saz: 19; -23; -26; 37; 101; -36; 38; 40; 41; 36; -1; -81; 2; -54; -49; -24; -31; -3; -28; -95; 96; 51; 37; 53; 40; 40; 40; 29
vid: 29; -21; 25; 17; 65; -54; 80; 29; 23; 38; 2; -33; 24; -10; -32; -32; -22; 32; -36; -53; 77; 54; 18; 63; -46; -4; 37; 31
zutof: 12; -38; -15; 33; 97; -36; 47; 50; 27; 37; 2; -88; -7; -62; -55; -11; -42; 21; -49; -105; 81; 68; 18; 75; -34; 2; 36; 31
kav: 40; -27; -16; 18; 97; -40; 35; 40; 37; 39; 5; -54; 15; -28; -35; -23; -26; 13; -34; -93; 92; 65; 33; 76; -38; -10; 13; 26
sobil: 35; 35; 69; -70; 82; 42; 46; 39; -11; -35; 46; -11; 46; 8; -27; -47; 13; 5; -20; -31; 69; 49; 7; 75; -52; -12; 13; 42
Taba: 12; -38; 44; 18; 65; -57; 95; 31; 17; 17; 7; -28; 12; 4; -41; -6; -29; 57; -28; -31; 45; 56; 13; 63; -38; -9; 30; 46
fetuk: 57; -24; -25; 28; 87; -23; 23; 7; 41; 29; 52; -73; 27; -36; -35; -38; 6; -5; -22; -71; 97; 52; 20; 65; -47; -6; 12; 32
ritez: 19; -33; 17; 29; 72; -53; 63; 12; 36; 27; 14; -47; -6; -16; -44; -47; -7; 34; -60; -60; 86; 52; 18; 51; -67; -6; 53; 60
zurut: 19; -23; -26; 37; 101; -36; 38; 40; 41; 36; -1; -81; 2; -54; -49; -17; -13; 46; -51; -49; 64; 62; -3; 75; -46; 4; 22; 43
Begu: -11; -23; 33; 35; 69; -70; 82; 42; 30; 39; -11; -35; 19; -11; -11; -19; 3; 36; -21; -11; 69; 51; 6; 73; -46; -3; 15; 42
gak: 35; -15; -15; 26; 94; -56; 47; 33; 52; 37; -2; -68; 4; -47; -39; -26; -16; 4; -48; -95; 91; 68; 18; 77; -47; -10; 38; 36
Zos: 38; -19; -30; 36; 92; -40; 34; 32; 38; 27; -4; -67; 13; -54; -40; -29; -11; 12; -30; -98; 87; 64; 41; 80; -42; -22; 20; 20
next: 33; 35; 69; -70; 82; 42; 30; 39; -11; -35; 19; -11  -11; -19; 3
q: 19; -23; -26; 37; 101; -36; 38; 40; 41; 36; -1; -81; 2; -54; -49; -17; -13; 46; -51; -49; 64; 62; -3; 75; -46; 4; 22; 43  zurut
q: 12; -38; 44; 18; 65; -57; 95; 31; 17; 17; 7; -28; 12; 4; -41; -6; -29; 57; -28; -31; 45; 56; 13; 63; -38; -9; 30; 46  Taba
again zutof:   2
next: 7; -28  12; 4; -41
again fetuk:   52

lomeb: 76; 16; -30; 24; 65; -17; 22; 12
Mazev: 76; -56; 76; -71; -82; -25; 37; -3
setaz: 3; 37; -30; 24; 65; 123; -115; -35
Tubab: 16; 76; -53; 76; 102; -12; -10; 9
mobi: 8; 26; -21; 38; 25; 2; -21; -3
next: 16; 76  -53; 76; 102
next: 76; -53; 76  102; -12; -10

gul: -10; -9; 15; 30; 2; -31; 39
sopa: -1; 27; 10; -39; -1; 22; -52
vot: -10; 6; -28; -7; -22; 27; -28
bomu: -3; -23; -6; -40; -5; 18; -11
Fava: -9; 15; 31; 3; -58; 30; 6
dip: 10; 5; 15; 25; 0; -21; 5
mager: -8; -19; -7; -28; -3; 21; -45
next: -28; -7  -22; 27; -28
next: -9; 15; 30  2; -31; 39

Popot: -31; -58; 54; 44; -35; -35; 54; 69
kadu: 14; 2; -18; 3; 2; 2; 2; 71
mura: 32; 29; -18; -31; -15; 35; -55; -65
Tif: -31; -58; 36; 44; -14; -16; 54; 69
Zupav: -38; 29; -18; -38; -15; 35; -55; -38
again Zupav:   -38
again kadu:   2
q: 32; 29; -18; -31; -15; 35; -55; -65  mura
next: 32; 29; -18; -31  -15; 35; -55
next: 54; 44; -35  -35; 54; 69
q: -38; 29; -18; -38; -15; 35; -55; -38  Zupav

nipi: -104; -104; 58; -104; 47; 56; -104; 71; 71; -59; -104; 81
som: -17; -28; -57; 58; 35; 47; 56; -53; 56; -43; -87; 66
bug: 43; -54; 43; 56; 43; 43; -68; -13; 58; -68; -66; 59
again som:   56
q: -104; -104; 58; -104; 47; 56; -104; 71; 71; -59; -104; 81  nipi
q: 43; -54; 43; 56; 43; 43; -68; -13; 58; -68; -66; 59  bug
next: 43; 56; 43; 43  -68; -13; 58
next: -28; -57; 58; 35; 47; 56  -53; 56; -43

rora: -12; 26; -42; -4; -66; -55; 34; -40; 3; 60
natis: -31; -3; -69; 3; -49; -3; -26; -41; -20; -7
kito: -122; -77; 4; -23; 37; -4; -9; -37; -32; -3
fav: -6; 37; -64; -19; -52; -31; 2; -44; 15; 47
naruv: -46; -5; -54; 29; -53; 4; 12; -10; 29; -13
nes: 2; -49; -3; -26; -69; 11; 11; -7; -14; -9
Taso: -18; 44; -77; 14; -40; 57; 14; -21; -27; 11
rovu: -21; 28; -122; -77; 4; -20; 37; -42; -10; -24
next: 3; -49; -3; -26  -41; -20; -7
again naruv:   29
next: -122; -77; 4; -20; 37  -42; -10; -24
again Taso:   14
next: 26; -42; -4; -66; -55  34; -40; 3

nam: 35; -22; -40; -22; 0; -24; -22; -22; -13; -17; -23; -22; 43; 8; -29; -1
Fuvo: -11; -5; 73; 48; 39; 10; -26; 8; -43; -34; -28; -27; 39; -21; -35; -24
lod: 15; 39; -77; -82; 21; -64; 10; 87; 16; 7; 3; -47; -1; -7; -28; 22
sem: -11; -5; 73; 48; 39; 10; -26; 8; -43; -34; -28; -27; 64; -21; -35; -66
again Fuvo:   39
again nam:   -22

ris: -44; -5; 1; -84; 45; -66; -23; 4; -12; 0; -5; -24; -10; -10; -16; -7; -6; 3
kag: 67; 70; -66; -81; -2; -71; 51; -81; 63; -70; -41; 36; 51; -81; 3; 61; -80; -23
Vemep: 80; 42; -90; -85; 45; -84; 74; -85; 28; -86; -1; 66; 15; -93; 46; 21; -89; -61
Tigef: 31; -67; -84; -67; 79; -70; 49; -16; -81; -71; 75; 60; -92; -55; 80; -82; -50; -103
filu: 74; -85; 28; -86; 0; -50; 6; -10; -73; -50; 38; 15; -78; -39; 38; -73; -36; -81
dite: -72; -80; 47; 65; -8; 66; -61; 77; -66; 64; 36; -48; -55; 66; -14; -61; 71; 29
litu: 18; 47; -60; -73; -44; -68; 2; -84; 45; -66; -75; -11; 38; -78; -38; 42; -80; -28
next: 65; -8; 66; -61; 77; -66; 64; 36; -48; -55  66; -14; -61
next: -44; -68; 2; -84; 45; -66  -75; -11; 38
next: -81; -71; 75  60; -92; -55
next: 74; -85; 28; -86; -1  66; 15; -93
again Tigef:   -67

vosof: -13; 7; 3; -7; 31; -38
feza: -4; -19; -7; -35; -3; -23
zeka: 31; -32; -1; 27; 13; 37
purud: 33; -25; 12; 6; -15; -8
zem: -13; 7; 3; 6; 19; -3
sufe: 40; 40; -32; -42; 40; -98
Lamok: -4; 0; 15; 22; 15; 40
banak: 46; -8; -28; 56; 54; 59
Linel: -8; 48; -8; 5; -8; 8
again Lamok:   15
q: -13; 7; 3; 6; 19; -3  zem
next: 48; -8  5; -8; 8
again sufe:   40
again Linel:   -8

keku: 59; 111; -25; 25; 62
Midok: 35; 59; 2; 21; 61
funa: -35; -61; 5; -5; -61
again funa:   -61
q: 35; 59; 2; 21; 61  Midok

Nizir: -82; -82; -82; -82
ledun: 101; 18; 117; -65
rup: -12; -16; -12; -12
again Nizir:   -82
q: 101; 18; 117; -65  ledun
again rup:   -12
q: -12; -16; -12; -12  rup

nos: 81; -68; -68; 62; -19; -51; 10; 45; 13; -2
zel: -4; -4; -56; 31; -12; -17; 2; -32; -8; -4
lub: 32; -5; 31; -13; -1; 10; -4; 17; -1; -1
mame: -63; 108; -26; -26; 89; -26; -26; -37; 64; -2
gel: -72; -68; -68; 62; -51; -19; -30; -40; -33; 4
again zel:   -4
next: -68; -68; 62; -51; -19  -30; -40; -33
again mame:   -26
next: -1; 10; -4  17; -1; -1
next: -68; 62; -51; -19  -30; -40; -33
again lub:   -1

Gosi: 4; 17; 8; -52; 27; -37; -25; -9; 1; 0; -38; -21; -4; 7; -58; -23; 8; -10; 41; -72; -45; -10; 3; -28; -58; -10; 10; -17; -10; 9; 24; 0; 27; 52; 9; 5; -36; -8; 16; -45; 61; 5; -44; -58; 18; 5; -1; -58; 43; -104; 53; 93; 16; 7; 13; -36; 6; 35; -1
niba: 4; 4; 0; 21; -58; -8; 17; -9; 1; 10; 10; 49; -4; 7; 26; 35; 8; -17; -8; 35; 21; -10; 20; -11; 54; 10; 10; 18; -10; -19; 5; 22; -5; -35; 9; -3; 17; 9; -12; 31; -66; -43; 13; 47; 16; 3; -1; 39; -35; 104; -24; -69; 16; -39; -10; 36; -9; -20; 39
giv: 4; -38; 3; 21; 87; 48; -31; -16; 17; -48; 16; -26; -4; -14; 16; -38; -49; 33; -25; 27; -11; 35; -42; 60; -25; -16; -51; 18; 65; 54; -33; -59; 13; 27; -44; 17; 28; 9; 19; -31; 80; 59; 26; -13; -44; -10; 15; 33; 25; -49; -31; -1; -75; 85; -33; -35; -2; -20; -64
Kem: 4; -32; 3; 19; 74; 36; 4; -14; 14; -39; 10; -21; -4; -11; 15; -32; -40; 24; -17; 26; -11; 27; -34; 43; -25; -14; -40; 18; 49; 45; -24; -48; 13; 27; -36; 14; 22; 9; 17; -31; 69; 45; 15; -13; -29; -5; 9; 31; 25; -49; -22; -1; -62; 70; -29; -35; -2; -20; -50
dera: -3; 4; -2; 19; -73; -8; 9; 20; -12; 32; 10; 25; 2; 7; 23; 39; 20; -13; -8; 27; 33; -11; 25; -11; 50; 18; 21; 5; -33; -42; 5; 38; -24; -45; 24; -16; 10; 9; -25; 44; -88; -58; 13; 34; 16; 3; -2; 20; -40; 90; -19; -50; 34; -58; 6; 42; -2; -19; 42
puzev: 4; 4; 4; -30; 41; -8; -17; -9; 1; -8; -17; -29; -4; 7; -39; -27; 8; 2; 21; -49; -33; -8; -9; -11; -50; -10; 4; -12; -1; 17; 5; -11; 16; 42; 0; 5; -18; -7; 16; -35; 64; 21; -23; -48; 14; 3; -1; -40; 36; -96; 34; 74; 6; 22; 5; -35; 6; 19; -19
butel: 4; -4; -4; 30; -47; 3; 19; -3; 1; 6; 15; 36; -4; 7; 37; 29; 8; -10; -19; 48; 32; -10; 13; -3; 54; 10; 10; 18; -10; -18; -1; 13; -14; -42; 9; -5; 21; 9; -15; 38; -69; -28; 20; 51; 10; 3; -1; 44; -36; 104; -31; -74; 15; -29; -9; 38; -8; -23; 24
Rafad: 4; 27; 5; -52; 13; -45; -24; -9; 1; 4; -18; -21; -4; 7; -59; -21; 16; -10; 48; -76; -38; -12; 4; -41; -53; -10; 13; -22; -10; 1; 31; 7; 22; 44; 9; 5; -42; -10; 16; -33; 51; 0; -52; -49; 27; 8; -1; -64; 36; -88; 59; 91; 27; -4; 23; -35; 6; 38; 4
Dum: 4; 4; 0; 19; -66; -8; 16; -8; 1; 17; 10; 49; -4; 7; 22; 22; 8; -21; -8; 28; 24; -10; 26; -12; 52; 12; 16; 18; -19; -26; 5; 30; -2; -35; 14; -5; 16; 9; -15; 30; -74; -47; 13; 44; 16; 6; -1; 31; -36; 102; -21; -61; 17; -47; -9; 37; -6; -20; 45
next: -21; -8  28; 24; -10
q: -3; 4; -2; 19; -73; -8; 9; 20; -12; 32; 10; 25; 2; 7; 23; 39; 20; -13; -8; 27; 33; -11; 25; -11; 50; 18; 21; 5; -33; -42; 5; 38; -24; -45; 24; -16; 10; 9; -25; 44; -88; -58; 13; 34; 16; 3; -2; 20; -40; 90; -19; -50; 34; -58; 6; 42; -2; -19; 42  dera
q: 4; 27; 5; -52; 13; -45; -24; -9; 1; 4; -18; -21; -4; 7; -59; -21; 16; -10; 48; -76; -38; -12; 4; -41; -53; -10; 13; -22; -10; 1; 31; 7; 22; 44; 9; 5; -42; -10; 16; -33; 51; 0; -52; -49; 27; 8; -1; -64; 36; -88; 59; 91; 27; -4; 23; -35; 6; 38; 4  Rafad
q: 4; -32; 3; 19; 74; 36; 4; -14; 14; -39; 10; -21; -4; -11; 15; -32; -40; 24; -17; 26; -11; 27; -34; 43; -25; -14; -40; 18; 49; 45; -24; -48; 13; 27; -36; 14; 22; 9; 17; -31; 69; 45; 15; -13; -29; -5; 9; 31; 25; -49; -22; -1; -62; 70; -29; -35; -2; -20; -50  Kem

nonar: -6; -3; 21; 9
zapi: 20; 20; 20; -40
gitu: 4; -39; -28; -9
Sudok: -6; -92; 27; 30
q: -6; -3; 21; 9  nonar
again zapi:   20
q: -6; -92; 27; 30  Sudok

roto: 102; -16; -32; 112
fil: 50; -47; 31; 99
zup: -16; -100; -86; 12
sasep: -90; -90; -33; 27
q: -90; -90; -33; 27  sasep
q: -16; -100; -86; 12  zup
again sasep:   -90
q: 102; -16; -32; 112  roto

bube: 26; -47; 26; -21; -109; -110; 21; -7; 16; 57
Kupuv: -20; 26; -47; -57; 94; 38; 56; 28; -37; 39
luf: 1; -11; -49; -32; -4; -11; -11; -32; -11; -8
next: 26; -47; 26; -21; -109; -110  21; -7; 16
again bube:   26
next: -11; -49; -32; -4; -11; -11  -32; -11; -8
q: 26; -47; 26; -21; -109; -110; 21; -7; 16; 57  bube
next: -57; 94  38; 56; 28
next: -20; 26; -47  -57; 94; 38

gokuv: 42; -33; -11; 60; -11
goba: 5; 46; 21; -38; 59
tof: -2; 26; 29; -11; 29
gik: 35; 13; 15; -34; 30
Zile: 35; 13; 23; 63; -16
rulit: 58; 3; -12; -33; 37
mekun: -24; -30; -91; -30; -109
Zofu: 17; 10; 12; 60; 22
vorud: 17; 10; 12; 22; 53
lonuv: -29; -29; 20; -29; -3
again lonuv:   -29
q: 58; 3; -12; -33; 37  rulit
q: -2; 26; 29; -11; 29  tof
again mekun:   -30
q: 42; -33; -11; 60; -11  gokuv
again tof:   29

Semu: 68; 96; 77; 34; 68; -111; -38; -4; -88; -23; -69; 45; 77; 16; 68
zevun: 2; 48; 72; 71; -22; -107; 20; 1; -79; -58; -33; -50; -95; -109; -62
popa: 36; -69; 69; -101; 39; -23; 85; 77; -69; 14; 22; -65; 35; -87; 1
dos: 4; 36; 74; -23; -106; 20; 61; 18; -57; -96; 22; 8; 74; -105; -89
repe: -78; -1; 13; -15; 116; 97; 54; -8; -26; 112; -35; -75; 84; -47; -11
Regud: 72; 71; 48; 2; 36; 74; -23; 52; -49; 4; 116; 40; -74; 106; -37
gupi: -20; 104; -66; -111; 23; 84; -25; -112; 99; 80; 35; 56; -82; -29; 40
vuro: -65; 118; -58; 65; 107; 25; -69; 97; -86; -40; -103; 35; -91; -34; 97
next: -22; -107  20; 1; -79
next: 2; 36; 74; -23  52; -49; 4
again vuro:   97
next: 72; 71; 48; 2  36; 74; -23

das: -29; 19; -17; -27; -13; 48; 21; 0; -26; -15; -15; 22; -7; 8; 8; -39; 2; -16; -4; 5; -24; 20; -15; 15; -25; 67; 14; 2; 30; 17; -10; 48; -20; -14; 23
vemo: -10; -1; -1; -55; 18; 3; 32; -44; -36; -14; -39; 25; -12; -48; 58; -31; -3; -39; -24; 46; -56; -27; -13; 23; -22; 66; 61; 0; -7; -19; -34; 64; -1; -1; -44
geg: -29; -17; 11; 23; -38; 34; 11; -101; 30; 5; 0; 19; 88; -40; -28; -23; -32; -28; -38; 26; 8; 14; 4; 50; -13; 14; -57; 46; 66; 18; 14; 41; 14; -19; 10
kamu: 62; -32; -15; -5; -56; -36; -19; 8; 41; 38; -30; -16; 5; -10; 0; -8; -30; -22; -9; -24; -33; 0; -5; -6; -14; 49; 5; 13; -14; -7; 36; -10; 10; 7; -18
Gogi: -7; 12; 56; 3; -62; -3; -24; -79; 12; -1; -25; 4; 62; -52; -2; -43; -62; 10; -12; 4; 17; -14; 7; 25; -5; 26; -53; 59; 87; 10; -45; 16; -62; -13; 14
fifun: -26; 13; -10; -30; -7; 42; 18; -14; -22; -23; -17; 24; -6; -4; 23; -29; 6; -25; -9; -1; -22; 21; -14; 20; -18; 70; 18; 3; 23; 13; -20; 39; -14; -11; 20
q: -29; -17; 11; 23; -38; 34; 11; -101; 30; 5; 0; 19; 88; -40; -28; -23; -32; -28; -38; 26; 8; 14; 4; 50; -13; 14; -57; 46; 66; 18; 14; 41; 14; -19; 10  geg
next: -15; 22; -7; 8; 8  -39; 2; -16
next: -1; -1; -55; 18; 3; 32  -44; -36; -14
q: -7; 12; 56; 3; -62; -3; -24; -79; 12; -1; -25; 4; 62; -52; -2; -43; -62; 10; -12; 4; 17; -14; 7; 25; -5; 26; -53; 59; 87; 10; -45; 16; -62; -13; 14  Gogi

Kebaf: 18; 11; 20; 44; -16; 17; -11; 7; -64; 16
detas: -18; -63; 33; -27; -27; -2; 34; 24; 49; 39
mov: -2; -49; -4; -9; 64; 41; -35; -23; 17; 59
Duko: 18; 44; 41; 20; 38; -20; 31; 18; -2; -11
fata: -22; 20; -10; -26; -33; -8; -44; -2; -44; 37
Gilu: -1; -24; 42; -53; -6; 15; 63; 8; 39; 57
supev: 62; -13; 7; -87; -19; 18; -29; -11; -33; -19
mubok: 20; 44; -17; -9; 64; 41; -35; -23; -35; 59
kipa: 18; 41; 20; 44; -16; 17; -11; 7; -64; 16
next: 18; 41; 20; 44  -16; 17; -11
again mubok:   -35
again supev:   -19
q: 18; 11; 20; 44; -16; 17; -11; 7; -64; 16  Kebaf

val: 60; 22; 30; 10; -29; -28; 34; 64
Vas: -36; -31; -24; 14; 4; 74; -31; -57
Zefe: 1; -19; -32; -24; 40; -5; -34; -58
vir: 39; -58; -6; -53; -20; -40; -10; 50
gufe: -9; 16; -26; -24; -12; -67; 19; 66
Madef: -16; -39; -19; 12; -10; 80; -29; -49
Zata: 53; -9; 16; 69; -25; -51; 19; 69
rov: -65; -19; -32; -32; 40; -5; -34; -58
again Zata:   69
again rov:   -32
next: -9; 16; 69; -25  -51; 19; 69

